[[ 14   9 -12   2  17 -17  20 -30]
 [-35  19 -39 -24  41 -30   9   7]
 [-16 -25 -31 -36 -11 -28 -24  13]]
->
[[-16 -25 -31 -36 -11 -28 -24  13]
 [ 14   9 -12   2  17 -17  20 -30]
 [-35  19 -39 -24  41 -30   9   7]]

[[-38 -15   2]
 [-26  -7  -8]
 [ 35 -23 -13]
 [-26 -39 -13]
 [ -1   1  -3]]
->
[[-26 -39 -13]
 [ 35 -23 -13]
 [-38 -15   2]
 [-26  -7  -8]
 [ -1   1  -3]]

[[-16  13  27 -26   9 -27 -23  34 -12 -14   9  21]
 [ 27  -1 -11  -7 -22 -12  22 -45 -31  20 -37  19]
 [ -7 -31  30 -30 -30 -34 -31  11  -4  35 -20 -14]
 [-30  -5 -20  29 -19  18 -14 -11  41  -1  27 -37]
 [-18  42 -34  32  20   3   7  -9 -35 -31  20   4]]
->
[[ -7 -31  30 -30 -30 -34 -31  11  -4  35 -20 -14]
 [-30  -5 -20  29 -19  18 -14 -11  41  -1  27 -37]
 [ 27  -1 -11  -7 -22 -12  22 -45 -31  20 -37  19]
 [-16  13  27 -26   9 -27 -23  34 -12 -14   9  21]
 [-18  42 -34  32  20   3   7  -9 -35 -31  20   4]]

[[  0   0  -1   0   0   0   0   1   0   0   0   0   0   0   0]
 [-17 -27  45 -24  11 -17 -10  17 -14   5  14  -2  12   7  -1]]
->
[[-17 -27  45 -24  11 -17 -10  17 -14   5  14  -2  12   7  -1]
 [  0   0  -1   0   0   0   0   1   0   0   0   0   0   0   0]]

[[ -7  10  -9   9   0  -1]
 [ -2   2  -4   1   1  -1]
 [ -9  12 -10  11   0  -1]
 [-27  41 -26  35  -1  -2]]
->
[[ -2   2  -4   1   1  -1]
 [ -7  10  -9   9   0  -1]
 [ -9  12 -10  11   0  -1]
 [-27  41 -26  35  -1  -2]]

[[ 48  37 -39   2   7 -39  27]
 [ 28  29 -38   7  12 -29  21]
 [ 38  35 -32  -2   7 -40  26]
 [ 26  27 -31  11  10 -25  20]
 [ 29  32 -29   1  10 -33  23]]
->
[[ 26  27 -31  11  10 -25  20]
 [ 28  29 -38   7  12 -29  21]
 [ 29  32 -29   1  10 -33  23]
 [ 38  35 -32  -2   7 -40  26]
 [ 48  37 -39   2   7 -39  27]]
